In the data rows, zero lies at 4.5, halfway between 4 and 5.
Here are some points:
[3 4 3 1 5 7 7 4 4 5]
[4 3 4 0 5 7 6 3 2 5]
[5 5 4 7 5 4 3 5 6 4]
[5 6 6 4 4 4 4 5 7 4]
[2 4 3 8 5 5 5 4 3 6]
[4 5 4 0 4 4 5 4 1 4]
[4 5 4 7 5 5 4 5 7 5]
[6 6 5 9 6 8 5 3 4 5]
[4 5 6 0 3 4 4 4 1 3]
[9 8 7 1 5 9 3 4 2 2]
[6 5 5 0 4 7 5 4 0 3]
[6 5 6 3 5 6 3 4 4 4]
[1 2 3 7 4 3 6 4 2 5]
[2 2 3 9 5 5 7 4 3 6]
[3 4 4 5 3 5 7 4 1 3]
[8 6 6 8 5 3 2 6 7 4]
[4 4 4 9 4 2 5 6 7 4]
[5 4 4 4 5 2 4 6 8 5]
20 more points follow, each with its number after it:
[4 5 5 1 3 5 5 4 1 2] 0
[7 6 7 0 3 5 3 5 1 3] 1
[5 5 5 3 4 6 6 4 2 4] 2
[1 3 2 5 5 2 5 6 9 6] 3
[3 2 4 6 5 3 5 5 5 5] 4
[3 3 4 0 3 6 7 4 2 5] 5
[4 4 4 5 7 6 4 3 4 6] 6
[4 4 5 7 4 4 4 4 3 4] 7
[4 4 4 0 5 6 6 3 3 4] 8
[7 7 6 5 4 2 3 5 6 4] 9
[8 7 7 0 5 6 2 5 2 3] 10
[4 3 4 9 5 1 4 5 9 6] 11
[6 6 5 4 4 8 5 3 4 5] 12
[2 5 3 1 3 2 2 5 6 4] 13
[7 6 7 7 3 5 4 3 0 2] 14
[8 7 7 0 4 5 1 5 5 2] 15
[4 3 4 6 5 3 4 6 8 5] 16
[4 5 3 8 5 8 6 4 3 4] 17
[4 5 5 5 5 1 4 6 7 5] 18
[9 9 7 0 6 9 2 3 6 3] 19
Which of these numbered points is nearest to each point below, ignoring the direction in which the first points spread most? Its number follows each.
[1 2 2 4 2 0 5 7 5 4] > 13
[7 5 5 4 6 4 3 5 6 4] > 10
[5 5 5 2 2 5 4 4 0 3] > 7
[3 3 4 9 5 4 5 4 8 6] > 8
[4 4 5 4 3 3 3 4 5 5] > 11
[3 5 3 4 4 3 5 5 5 5] > 8
[3 4 5 7 7 4 4 4 9 5] > 16
[3 4 2 2 4 3 5 3 5 5] > 8
[4 4 3 6 4 2 3 6 7 4] > 16
[8 6 7 8 6 9 4 2 4 4] > 12
[4 4 3 1 4 2 4 7 8 6] > 3
